128 stands for zero in the data rows.
What is the hidden score of each row? Scores go from 0 to 20, and 10 is about the middle. The score is a weighted sum of the row's numbers plus the product of two more (or one squared), each taken from its middle value.
[140 145 119 131  95 144 125 136  97  99 105 132 129  91 136  87] -> 13
[127 150  98 146 150 141 140  81 171 146 115 110 110 126 148 109] -> 10
[122 137 144 128 104 115  96 162 105 121 154 143 115 118 108 135] -> 11
[118 105 138 119 147 109 133 152 132 107 136 146 134 158 119 159] -> 14
[139 145 118 151 109 108 133 130 125 134 118 118 129  98 125 115] -> 7
[158 129 123 117 124 124 102 150 126 134 129 121 133 105 109 125] -> 14
[121 126 125 142 139 118 131 128 128 137 124 120 118 126 124 126] -> 8
[138 147 118 134  86 108 105 142 115 129 108 141 108 110 102 116] -> 7
[133 151  91 137 167 124 162  81 149 123 119  92 130 148 149 108] -> 16
[ 97 101 160 108  99 129  68 170 114 147 128 150 129 123  83 141] -> 12
[104 114 118 138 146 124 137 109 145 136 128 129 126 136 125 120] -> 9
[146 125 131 149 129 131 149 116 115 118 139  93 137 136 154 135] -> 9
[137 120 158 134 117 120 140 148 119  86 133 129 130 110 138 126] -> 11
[111 127 116 124 127 143  86 119 141 154 118 146 129 123  79 127] -> 9
[126 132 147 128 107 138 137 146 102  95 138 132 134 125 138 121] -> 9
[143 121 116 136 151 125 154 113 140 140 120 124 147 148 135 136] -> 12
[134 121  98 121 155 145 120  92 168 152 133 114 112 152 131 127] -> 13
[137 139 128 130  97 146 118 113 116 115 112 131 125 118 121 106] -> 8
[155 155 124 143  98 147 126 120 111  99 114 118 138  97 152  95] -> 8
[109 125 147 137 150 127 159 115 139 128 157 113 118 169 148 170] -> 15
[130 121 111 144 142 138 127 111 148 150 135 128 121 146 129 126] -> 15
[118  89 153 117 181 120 157 130 145 152 164 146 132 192 119 169] -> 12
[154 204  71 167 109 141 131  77 151 127  79  87 123 103 151  67] -> 2
[104  97 129 102 159 133 126 128 138 142 148 127 144 167 118 161] -> 10
[137 155 116 132 106 129 140 116 116 115 111 142 103 112 147 110] -> 8
[124 144 124 127 116 137 122 132 127 121 133 114 125 124 120 125] -> 6
[147 154 105 154 130 125 162  79 172 123 123 111 110 142 158 122] -> 7
[143 156 125 135  96 130 127 129 118 106 121 129 134  99 129  98] -> 8
[141 108 164 131 118 109 121 156 117 112 134 127 141 120 130 139] -> 9
[141 114 155 109 107 105 145 145 121 114 149 132 149 129 146 129] -> 11
[147 125 154 131  97 120  99 167 117 111 125 156 142 100 119 106] -> 9
[106  90 151 107 116 111 122 158 123 136 130 137 117 136 111 153] -> 9
[ 98 111 139 117 145 124 120 149 116 127 163 137 122 131 132 140] -> 16
[129 124 118 145 112 132 116 114 116 123 120 131 117 103 132  78] -> 12
[137 167 116 124  73 128  82 158 103 118  94 123 110  76  95  93] -> 13
[133 106 165 103  81 122 111 176  97 116 129 120 129  94 121 129] -> 11
[ 98  82 147  98 138 117 104 161 127 138 153 151 130 158  92 148] -> 11
[130 168  98 157 125 126 115  94 148 134 120 123 137 118 140  87] -> 16
[122 108 119 120 160 124 128 118 149 146 143 127 139 149 120 141] -> 10
[143 139 121 127 102 127 115 123 123 117 111 128 119 104 129 106] -> 8
[148 146 142 126 139 133 175 117 125 102 129 100 128 148 175 133] -> 11
[114 114 129 105 133 116 103 144 120 145 117 147 136 145  93 130] -> 17
[137 172 131 141  97 120 134 134 122  96  99 123 140  91 151  96] -> 7
[100  69 192  93 131 113 147 174  88 120 185 158 136 163 130 200] -> 18
[127 133 135 125 130 124 153 134 122 112 124 115 127 129 164 122] -> 9
[104 117 111 110 147 122 124 106 152 151 131 119 118 136 123 142] -> 9
[138 141 106 141 117 134 126 105 143 142 105 134 133 117 120  93] -> 8
[133 169  79 148 145 137 114  93 149 144 108 110 116 117 135 118] -> 7
[130 120 104 126 150 139 107 104 128 172 118 121 113 153  93 135] -> 10
[122 137  89 149 148 139 123 101 149 164 117 101 127 141 120 131] -> 8
[124 136 132 133 131 140 116 115 142 141 106 101 118 128 114 137] -> 4
[130 135  87 117 166 132 102 102 181 188 126 133 105 144  96 133] -> 8
[128 157 100 135 124 162 123  95 149 143 116 131 139 112 129 116] -> 17
[116 132  99 123 130 146 100 143 139 152 108 146 125 108 107 106] -> 8
[ 87  59 203  77 157 116 154 171  93 105 197 144 153 180 138 184] -> 16
[150 162 140 136  95 132 133 132 110  90 139 127 141 108 153 122] -> 9
[111 110 116 132 167 112 129 117 157 165 127 123 126 154 110 136] -> 9
[132 119 118 132 168 107 176  94 150 130 150 109 131 177 158 150] -> 9
[155 155 109 149  92 150  98 122 129 127 107 131 134  78 123  91] -> 10
[139 113 144 133 181 138 203  89 143  90 152 106 140 186 175 163] -> 10
[135 135 109 131 104 141  96 140 118 110  94 148 114  88 108 111] -> 9
[ 97  98 149 106 122 128  84 172 123 138 145 155 136 131  87 143] -> 10
[120 104 126 129 164 137 157 103 159 136 140 107 125 168 147 157] -> 9
[130 135 143 110  90 135 107 156  95 112 113 163 117  88 115 104] -> 13
[155 147 155 114 110 132 158 133  95  78 158 113 134 120 161 127] -> 11
[138 141  90 143 128 126 113 102 122 128 108 110 111 103 128  92] -> 10
[122 150 135 118 114 137 104 142 115 140 120 140 129 120  98 117] -> 8
[172 152 116 135 100 141 149 110 128  90 109 125 121 100 150  94] -> 14
[148 160 123 151  80 137 115 120 120 104 104 132 116  83 136 108] -> 7
[129 140 103 155 115 128 124 118 126 126 103 119 134 109 140  93] -> 7
[153 164 105 155 124 131 141 126 135 120 120  93 126 117 166 114] -> 5
[137 127 135 135 176 124 180  93 162 124 145 119 142 174 167 172] -> 8
[161 172 124 146 121 144 160 100 136  88 131  99 132 111 173  82] -> 8
[134 122 126 135 135 134 122 119 150 148 129 124 129 125 121 149] -> 10
[152 145 151 123 103 116 108 153 116 113 128 121 113 110 120 118] -> 10
[126 183  85 160 142 152 142  78 156 138 111 119 117 122 145 101] -> 11
[127  95 148 122 132 130 120 147 129 136 131 136 127 143 112 145] -> 9
[109 131 116 108 140 128 101 114 157 164 133 147 128 133 103 137] -> 14
[107 115 120 132 128 117  90 145 139 181 108 149 115 125  82 131] -> 7
[143 130 159 122 104 133 120 172 122  97 130 129 140  95 131 117] -> 10
[132 134 127 130 124 133 114 127 131 147 128 133 120 124 114 114] -> 9
[121 104 127 128 169 133 147 120 141 140 144  96 134 153 140 149] -> 9
[130 121 154 129 120 121 133 145  93  99 144 143 134 124 148 146] -> 11
[ 99  88 119 118 177 123 110 105 136 172 128 153 131 167  96 150] -> 13
[119 122 128 116 112 141  96 141 117 128 122 150 122 119 100 124] -> 9
[148 129 135 115 126 133 107 139 115 144 128 142 129 132 107 132] -> 11
